One turn moves every row onto another: examples first, then more rows asked
q_683: 123 -164 109 178 -29 97 205 -134 -384 -33 -76 122 31 -223 -137 32 -257 -89 20 -207 -2 116 83 103
q_483: 220 -114 -160 184 21 68 89 -127 -145 4 -243 51 176 -45 -141 -27 -66 -109 15 -71 -76 257 213 86
q_512: 113 -45 -47 -59 -137 274 -156 144 83 -133 136 32 -77 138 -51 -15 -52 -117 -168 170 -84 -40 129 -315
q_18: 207 -179 34 161 96 49 72 -203 -311 33 -71 47 173 -103 -250 -44 -302 -153 -97 -138 -126 180 39 -2
q_410: 215 -261 119 20 131 15 160 -168 -200 -39 81 -116 56 -101 -364 -165 -94 -122 -231 -81 -120 190 103 -179
q_535: 125 147 42 -56 -188 309 -57 320 -42 -211 60 89 -67 147 -46 -13 -94 -169 -83 -66 -78 25 265 -243
q_224: 122 -155 132 1 -41 67 316 -35 -51 -145 50 -112 -24 -201 -186 -201 131 33 -78 -36 -15 227 266 12
q_347: 153 -128 45 78 -139 286 -226 107 -334 -304 235 241 -203 148 -80 8 -320 -102 -94 -111 -123 68 107 -98
q_693: 95 -19 -23 -34 -151 287 -73 145 -42 -292 227 121 -106 216 -22 -77 -24 36 -39 49 -28 24 330 -273
q_203: 139 -144 83 80 -154 180 21 -273 -269 -170 -27 114 17 -205 -118 51 -424 -80 -64 -186 71 105 41 91
q_631: 111 -152 23 122 4 -62 -55 -17 -191 -34 -59 128 25 -151 -19 -72 -9 -61 54 -32 -148 388 148 197
q_981: -8 -186 21 -104 -66 352 -139 1 -145 -152 136 108 -112 180 -114 40 -155 -160 -272 59 -56 -24 35 -364
q_856: 226 -85 -122 90 -231 163 46 -116 -33 -200 -185 63 -39 -183 -22 52 -79 -38 50 -89 97 183 253 167
q_108: 139 -100 -32 160 -104 83 225 -45 -184 -128 -168 50 47 -157 -54 -49 63 -28 52 -93 39 236 228 207
q_115: 186 34 -70 132 -206 244 -220 192 -162 -294 167 194 -63 184 43 -1 -158 -34 29 1 -55 45 210 -41
q_884: 33 10 102 -148 -105 326 -10 235 -201 -241 112 95 -138 179 -118 10 -75 -201 -227 -123 -25 15 218 -348
q_583: 110 -106 95 17 46 -130 68 14 -31 33 68 -20 44 -177 -64 -125 112 7 66 75 -108 260 236 -71
q_110: 138 129 46 32 -209 316 -159 297 -142 -269 56 166 -31 138 -43 -28 -231 -211 -123 -127 -129 114 129 -32
q_236: 111 -212 273 18 28 78 299 -136 -255 -51 141 -42 -42 -273 -267 -138 -189 -39 -109 -136 -56 113 116 -104
q_387: 50 3 118 -59 -145 345 -112 208 -316 -303 122 166 -105 175 -121 -13 -224 -235 -269 -174 -83 110 87 -145
q_829: 167 -41 -105 59 -187 300 -278 169 35 -191 48 126 -83 134 -13 -3 -139 -176 -137 122 -160 85 47 -34
q_730: 54 -178 -42 6 -137 373 -259 34 -201 -217 57 206 -127 173 -73 35 -254 -211 -255 -3 -134 107 -36 -87
q_685: 225 -157 34 -66 -168 84 158 -92 48 -233 56 -159 -127 -189 -161 -74 139 0 -114 -10 139 125 284 -81
q_923: -24 -288 124 33 103 -1 13 -177 -412 -1 -16 192 -1 -122 -101 -17 -146 -85 -55 -134 -101 327 61 8
q_573: 149 -217 225 -81 -78 111 131 -248 -205 -200 209 -97 -60 -207 -254 -85 -213 -46 -231 -103 103 39 89 -158
q_505: 229 -196 -73 31 67 37 187 -87 -37 -54 -99 -119 64 -47 -244 -146 153 -71 -117 -8 -81 268 281 -84
q_432: -28 -231 201 -85 148 -58 136 -154 -244 60 109 26 9 -146 -143 -73 -21 -24 -48 -21 -51 186 175 -250
q_669: 53 -174 94 -82 -76 326 -77 64 -226 -306 301 152 -234 179 -130 -54 -183 -34 -163 -62 -94 53 232 -332

q_631 turns into -> q_583
q_115 turns into -> q_693
q_236 turns into -> q_683
Where do these go?
q_884 turns into -> q_387
q_512 turns into -> q_981
q_573 turns into -> q_203
q_18 turns into -> q_483

One turn moves every row onto another: examples first, then more rows asked
q_540: -89 128 3 109 -86 -130 -126 -89 -87 -283 107 171 -239 287 -85 158 -178 69
q_302: 73 46 -169 -40 78 -3 29 -120 75 -91 86 46 109 17 -137 208 -152 175
q_332: 19 140 41 -56 -99 -3 -32 232 -119 92 218 -219 23 85 75 -132 -262 63
q_333: -86 -21 -101 200 -146 -214 -214 -1 -125 0 62 0 -84 143 128 279 -238 -31
q_833: 148 233 65 28 -82 -198 -88 194 235 82 264 73 -147 51 -82 75 25 -62
q_320: -56 141 136 -24 -293 162 -82 61 -34 -142 130 150 -25 -161 64 -128 -18 -32
q_497: -232 100 25 118 -97 -199 -108 8 280 74 283 142 -95 104 -72 66 -243 8
q_734: -88 179 34 -70 -164 216 114 18 -91 -2 182 117 52 -61 -85 -160 -70 220
q_395: -57 -45 35 13 -318 -165 -113 -4 51 -251 45 135 -127 62 -72 99 97 -83
q_85: 17 113 -48 184 6 -103 -10 -35 -231 276 325 89 -238 165 2 -120 -219 -51
q_399: 43 197 45 207 46 -192 -160 150 -29 66 181 106 -357 -2 135 -105 -79 -62
q_9: 99 279 30 -27 26 126 -64 -15 -185 52 231 252 -212 135 -146 -90 44 145
q_553: -151 97 -115 2 -195 -269 -159 60 -74 -8 37 56 -101 273 162 165 -247 75
q_600: -160 257 154 85 57 -109 3 158 -39 82 155 81 -312 -7 82 -38 2 -154
q_578: 149 -126 216 168 -265 -84 -77 -27 -131 -56 117 182 -9 92 -85 92 87 -79
q_305: -174 26 174 -50 -175 -206 -107 -131 -99 -15 -73 32 -116 141 -244 39 -224 -76
q_204: -97 52 -125 55 -15 -151 25 -189 -17 31 265 96 63 10 -278 -93 -263 162
q_928: 65 106 246 317 -156 126 -175 39 -10 185 273 50 -60 38 -9 -70 -81 -17
q_458: 19 209 122 -43 -107 39 120 -169 -167 167 21 333 5 76 22 -54 -122 -38
q_867: 227 78 -285 -16 -290 -18 23 88 11 -85 61 -10 37 51 -107 43 -92 116
q_72: -64 94 28 -86 -53 74 -83 232 277 -11 93 212 -147 -25 -79 85 -199 -72
q_365: 148 84 18 -30 -128 42 66 119 -200 -57 147 -15 52 -37 273 1 29 21
q_797: 136 -66 47 67 -60 -263 -215 225 -123 49 -18 159 -122 171 -20 -32 27 -130
q_436: -307 38 4 -60 -137 -49 47 26 234 -16 152 132 -94 -37 -22 72 -52 199
q_803: 23 162 -14 144 -99 127 -256 -139 -62 203 219 -50 -125 45 -192 115 -298 29
q_339: 62 -58 135 -15 -91 -113 -104 87 126 156 194 332 -153 -158 3 100 -199 -85
q_509: 25 36 1 289 -121 -27 -227 -134 10 274 130 154 -27 223 -131 -93 -130 -37
q_191: 139 217 104 -8 -192 181 200 2 -146 -46 139 213 -133 -24 -100 21 -72 -119
q_686: -93 -44 79 79 -123 162 -28 -177 22 182 142 -198 -150 -35 -12 43 -199 51
q_652: 45 95 -86 41 1 22 -61 220 -99 237 167 -82 162 13 48 -29 -296 71
q_414: -36 125 77 213 -201 162 -81 163 -2 29 159 -69 -73 159 -16 80 -359 211
q_836: 124 -56 -110 30 -4 -35 -82 -92 64 -81 -98 62 50 -217 -27 -9 -85 77
q_454: 113 -40 -194 95 -104 -91 -61 -177 -152 -20 85 227 77 112 -241 -45 -59 158
q_36: 28 -17 -250 -213 -22 -205 109 136 -57 14 102 91 -91 34 -72 -1 16 -74
q_398: 146 -77 -168 -95 -49 -172 66 130 -84 -43 48 -43 -194 94 8 -44 128 50
q_761: -242 56 -42 -90 -193 -88 -181 218 -13 6 187 -48 -227 -81 121 66 -235 109
q_775: -41 86 20 107 -64 38 -67 -3 -493 -43 24 106 -202 -15 -44 22 -61 130
q_205: 31 146 136 172 -189 -123 -116 -61 -62 -4 -128 118 -179 166 -236 216 -5 -60
q_117: -171 150 -145 64 51 -266 64 -47 -174 -30 -21 27 -61 91 -58 2 -158 271
q_825: 70 119 -14 86 -21 -102 -11 35 -427 44 156 210 -153 58 20 11 -176 277

q_85 turns into -> q_117
q_775 turns into -> q_333
Where do these go?
q_204 turns into -> q_436
q_332 turns into -> q_398
q_454 turns into -> q_497
q_339 turns into -> q_458
q_414 turns into -> q_867
q_72 turns into -> q_191

One turn moves every row onto another: examples first, then more rows asked
q_710: 60 82 43 -158 -83 -132 14 235 54 -103 161 -17 72 146 54 15 112 -90 -178 -87 114 156 82 370 251 -160 150 -120 -8 -203 19
q_335: -70 184 56 -135 212 -104 14 72 232 24 22 -176 -112 -17 -72 93 153 132 114 -62 105 32 -230 138 190 79 1 -87 -41 -185 260
q_764: 120 11 91 114 114 -59 -325 150 60 -26 -77 20 62 248 202 34 40 -33 159 -308 -36 -144 42 20 -77 195 85 49 -25 -30 -88
q_41: 51 -85 95 140 79 86 -129 -29 75 36 32 102 -9 48 -20 -44 24 -161 -66 -47 -68 -172 -48 -6 -188 -163 -85 274 -9 207 -88
q_706: -111 174 -38 -241 189 -14 54 24 -125 19 -22 -194 42 -54 14 54 5 27 -47 3 -33 241 -38 149 237 -297 -41 19 22 -93 16
q_939: 83 114 -14 14 -18 -65 -127 -126 -25 3 73 33 66 63 118 6 244 -141 -71 83 -126 -180 -56 -29 -193 -199 45 327 -54 195 37
q_407: 140 109 152 93 12 -27 -76 -36 33 82 149 171 -112 57 69 -68 157 -154 -10 -192 -181 -160 16 -80 -116 21 22 271 85 138 -78
q_326: 76 148 18 48 -29 -250 -281 37 22 -77 -7 10 55 206 229 32 29 11 32 -176 -356 -128 -72 -34 -128 64 91 -65 -36 88 -90
q_11: 85 119 44 -171 -12 -85 33 182 -92 85 190 -24 -6 -74 -99 116 -157 -165 -160 -177 -7 -105 43 261 101 -198 101 -202 6 -83 99
q_921: 206 28 140 108 43 -40 -225 -161 -15 170 165 135 -171 130 -10 -65 109 -258 96 37 11 -155 36 9 -165 -66 80 151 -66 114 -31
q_916: 55 27 106 208 137 -40 -284 97 68 -128 -80 -95 22 208 99 39 -19 -33 -12 -201 -196 -80 -97 -26 -88 117 -58 -92 112 47 -200
q_813: 75 72 157 14 153 -210 17 285 134 34 332 -104 -222 136 -6 -88 155 36 -123 -64 99 64 -22 240 164 3 77 -90 1 -6 73
q_230: 31 120 -31 115 -41 -262 -121 -97 -115 -58 -138 114 -33 138 10 -109 166 111 40 324 -190 -13 120 85 -129 -5 -65 136 -26 -164 105
q_123: -65 -17 -64 34 61 -145 -64 167 115 12 222 117 -101 27 83 17 111 -144 31 -140 310 -4 -251 185 211 45 -7 -104 -61 -123 204
q_289: -171 54 -105 -130 154 17 -8 -30 -119 129 18 -29 95 77 -32 67 -89 -53 182 -59 132 106 -32 329 193 -150 -24 -10 -48 -286 77
q_461: 190 89 130 109 -99 -118 -101 -145 -97 -4 -19 105 -288 -39 -90 -175 118 14 23 252 -192 -3 144 -43 -96 6 100 -107 1 -6 70
q_905: -184 -11 -63 -107 -23 -17 51 129 144 -18 166 -24 -178 -133 19 -144 171 198 125 31 92 149 -32 126 277 -31 83 17 -104 38 122
q_587: 44 53 85 -224 124 -84 -137 119 199 44 164 99 -241 -125 42 -86 -83 155 -161 12 140 16 -185 121 141 -140 157 10 28 -64 107
q_533: -35 -113 8 263 12 53 -94 116 -74 -169 -261 -26 100 -13 -30 100 189 -46 8 7 120 -144 44 113 -91 178 61 -129 -139 -15 -126
q_156: 64 -6 -103 27 -10 52 6 -135 149 -159 -243 -37 -57 -2 -61 56 124 -9 41 114 86 -66 4 -172 -242 -111 -61 -213 81 -97 -12
q_501: 158 73 181 146 172 -154 -291 7 -32 72 -75 -8 -23 315 115 67 36 -141 201 -168 -104 62 -114 -88 -59 112 -39 -5 -77 74 -22
q_924: 94 79 71 82 59 -187 -23 -138 60 -6 -87 160 -219 -92 40 -206 140 2 -21 128 -249 -166 204 1 -137 -138 -51 76 -72 -24 169
q_952: 6 -16 7 186 20 -98 -96 -64 63 -29 -83 73 -178 7 -200 -176 108 60 65 227 -271 -102 157 34 -106 -59 -136 61 14 -102 -77
q_364: 69 38 -158 -12 21 -1 -62 -152 37 -260 -225 -39 -117 1 85 -171 320 -15 45 160 59 -57 78 -123 -117 -78 88 -108 20 -212 84
q_12: 7 133 -34 -148 -60 -155 37 24 110 -73 106 56 80 83 29 61 84 -202 -87 -80 121 60 -52 353 213 -188 6 -161 -4 -311 250
q_609: 106 -54 47 143 66 44 -23 123 -117 -165 -342 -5 128 127 102 62 263 63 44 -68 139 56 -6 -33 -89 166 143 -66 -85 -118 69
q_125: 125 53 -21 -97 -44 22 -185 -121 0 -206 -268 -120 -104 -63 67 -48 109 -15 109 149 77 -16 53 -168 -132 -46 141 -208 -116 55 149
q_141: -29 113 -49 -74 -16 -5 110 69 -106 108 249 -78 20 185 -135 74 -39 -139 114 -197 18 62 11 273 133 -45 39 -212 109 -231 27
q_8: 45 58 62 64 -115 -81 -29 91 -157 -91 -165 86 153 118 16 98 185 -16 12 -54 39 -145 -13 141 -206 243 278 2 -212 0 -100
q_258: -67 124 -105 -198 -8 -103 -107 171 -143 -61 151 -87 -56 -177 18 -49 -42 -92 -133 -30 -102 27 80 199 304 -260 60 -86 -2 -55 -77
q_292: -148 149 0 -254 -87 -18 -4 -19 156 53 151 65 72 -61 100 41 43 23 68 -145 -59 137 18 304 313 -184 74 115 -43 -70 34
q_350: 38 151 116 -307 -11 -79 -79 155 132 4 81 29 65 28 89 86 -46 91 -146 -146 -10 167 6 298 261 -185 182 10 22 -134 -44
q_781: 36 32 60 98 28 20 -232 57 -192 -159 -269 -84 55 54 23 32 260 -113 166 7 72 41 -97 -36 48 235 141 20 -205 23 -32
q_879: 86 115 -139 -122 -96 -81 -34 -128 55 -168 -156 -22 34 274 116 17 113 -2 122 94 163 -6 50 -100 -334 -17 74 -116 30 -99 20
q_691: -106 248 29 -167 -21 -105 122 -90 157 19 122 -53 54 25 -26 70 155 -56 52 -87 -97 92 -17 352 270 -137 -33 -13 -5 -228 220

q_141 turns into -> q_11
q_125 turns into -> q_781
Where do these go?
q_924 turns into -> q_364
q_587 turns into -> q_905
q_41 turns into -> q_952
q_292 turns into -> q_691
q_230 turns into -> q_879

